In the data rows, the value 128 means zero.
Some points:
[160, 88, 114, 171, 128, 141, 76, 147]
[106, 84, 55, 144, 75, 110, 167, 200]
[99, 157, 143, 81, 142, 139, 168, 121]
[179, 126, 148, 164, 134, 153, 71, 128]
[152, 144, 112, 44, 133, 115, 196, 182]
[156, 89, 100, 175, 104, 133, 66, 166]
[153, 120, 112, 158, 85, 131, 74, 137]
[60, 180, 135, 59, 93, 103, 175, 144]
[133, 119, 103, 83, 171, 125, 207, 163]
[120, 158, 120, 31, 112, 118, 194, 185]
[173, 100, 87, 208, 84, 105, 68, 133]
[109, 154, 129, 61, 135, 122, 186, 148]
[168, 85, 98, 226, 99, 120, 67, 132]
[142, 83, 69, 129, 104, 97, 113, 181]
[138, 137, 108, 73, 123, 129, 189, 182]
[136, 167, 156, 81, 138, 121, 154, 119]
[182, 110, 108, 83, 128, 145, 144, 162]
[96, 112, 106, 108, 144, 125, 181, 130]
[160, 79, 118, 215, 142, 156, 53, 109]
[105, 168, 152, 53, 133, 124, 161, 141]
[132, 166, 150, 51, 111, 105, 164, 125]
[156, 63, 93, 182, 143, 105, 91, 121]
[112, 137, 142, 108, 150, 141, 155, 125]
[136, 117, 143, 138, 182, 163, 132, 103]
[149, 94, 137, 234, 176, 152, 79, 77]
[81, 127, 125, 62, 121, 89, 187, 134]
[159, 109, 135, 133, 147, 160, 100, 124]
[97, 142, 156, 126, 180, 157, 153, 99]
[91, 157, 130, 95, 85, 100, 149, 137]
[128, 98, 100, 130, 114, 114, 120, 126]
[163, 121, 145, 151, 150, 140, 98, 104]
[85, 117, 139, 187, 161, 147, 120, 68]
[130, 65, 80, 163, 113, 121, 100, 141]
[93, 127, 158, 146, 199, 156, 159, 78]
[168, 143, 130, 124, 99, 112, 148, 141]
[135, 123, 131, 95, 167, 148, 160, 142]
[195, 100, 95, 177, 112, 101, 102, 136]
[158, 159, 152, 82, 118, 106, 122, 124]
[177, 98, 122, 177, 107, 136, 56, 141]
[81, 141, 156, 156, 167, 136, 134, 57]
[141, 76, 100, 208, 92, 139, 46, 144]
[85, 183, 161, 59, 132, 117, 164, 115]
[58, 120, 153, 153, 210, 151, 149, 77]
[132, 125, 132, 99, 193, 161, 192, 136]
[154, 89, 96, 169, 107, 141, 69, 155]
[123, 163, 114, 103, 99, 84, 179, 127]
[130, 149, 124, 106, 82, 81, 137, 125]
[91, 180, 170, 73, 130, 112, 157, 110]
[87, 179, 162, 96, 124, 110, 145, 108]
[116, 123, 160, 173, 148, 149, 87, 108]
[107, 163, 154, 64, 161, 135, 172, 117]
[161, 147, 144, 104, 118, 121, 112, 135]
[136, 138, 132, 145, 90, 105, 101, 130]
[67, 153, 145, 122, 127, 134, 159, 106]
[119, 64, 73, 177, 97, 125, 84, 144]
[100, 178, 180, 90, 148, 134, 141, 105]
[145, 159, 118, 121, 80, 73, 136, 129]
[144, 158, 151, 90, 117, 133, 144, 138]
[105, 152, 151, 117, 169, 125, 155, 77]
[139, 160, 145, 79, 129, 91, 171, 121]
[61, 163, 130, 127, 113, 114, 163, 118]
[157, 105, 126, 174, 103, 138, 55, 157]
[161, 85, 94, 200, 85, 122, 56, 147]
[158, 101, 74, 84, 106, 113, 162, 199]
[112, 179, 158, 46, 111, 129, 156, 140]
[168, 96, 100, 124, 148, 133, 116, 147]
[132, 183, 140, 53, 104, 79, 175, 111]
[153, 134, 118, 69, 153, 147, 173, 164]
[98, 156, 169, 140, 134, 138, 125, 106]
[76, 163, 122, 115, 86, 96, 172, 140]
[109, 126, 113, 104, 101, 103, 140, 140]
[159, 94, 110, 176, 131, 140, 65, 131]
[65, 129, 168, 191, 199, 160, 127, 52]
[116, 134, 135, 90, 141, 146, 166, 136]
[126, 158, 168, 88, 157, 147, 141, 119]
[122, 73, 62, 163, 87, 111, 99, 146]
[168, 63, 65, 190, 110, 77, 111, 128]
[127, 113, 147, 173, 155, 156, 100, 97]
[172, 123, 152, 170, 105, 146, 63, 137]
[141, 91, 97, 170, 93, 127, 77, 155]
[162, 98, 127, 158, 122, 141, 76, 146]
[145, 118, 152, 162, 184, 169, 132, 104]
[99, 181, 171, 93, 139, 117, 148, 97]
[98, 116, 158, 214, 178, 166, 100, 65]
[172, 106, 118, 189, 118, 123, 54, 136]
There is one direction along which these points spread out most. For each point below, how far along it does it lie, from 0 to 99? The average is 50, and the first point in the table lies past the average.
[107, 163, 154, 64, 161, 135, 172, 117] 29
[132, 183, 140, 53, 104, 79, 175, 111] 28
[109, 126, 113, 104, 101, 103, 140, 140] 45
[100, 178, 180, 90, 148, 134, 141, 105] 34
[159, 94, 110, 176, 131, 140, 65, 131] 70
[145, 159, 118, 121, 80, 73, 136, 129] 47
[105, 152, 151, 117, 169, 125, 155, 77] 39
[135, 123, 131, 95, 167, 148, 160, 142] 41
[112, 179, 158, 46, 111, 129, 156, 140] 28
[93, 127, 158, 146, 199, 156, 159, 78] 44
[123, 163, 114, 103, 99, 84, 179, 127] 37
[120, 158, 120, 31, 112, 118, 194, 185] 25
[132, 125, 132, 99, 193, 161, 192, 136] 37
[132, 166, 150, 51, 111, 105, 164, 125] 30
[168, 85, 98, 226, 99, 120, 67, 132] 80
[179, 126, 148, 164, 134, 153, 71, 128] 65
[160, 88, 114, 171, 128, 141, 76, 147] 69
[141, 76, 100, 208, 92, 139, 46, 144] 79
[116, 123, 160, 173, 148, 149, 87, 108] 60
[128, 98, 100, 130, 114, 114, 120, 126] 55
[127, 113, 147, 173, 155, 156, 100, 97] 60
[159, 109, 135, 133, 147, 160, 100, 124] 57
[195, 100, 95, 177, 112, 101, 102, 136] 68
[60, 180, 135, 59, 93, 103, 175, 144] 25
[85, 117, 139, 187, 161, 147, 120, 68] 57
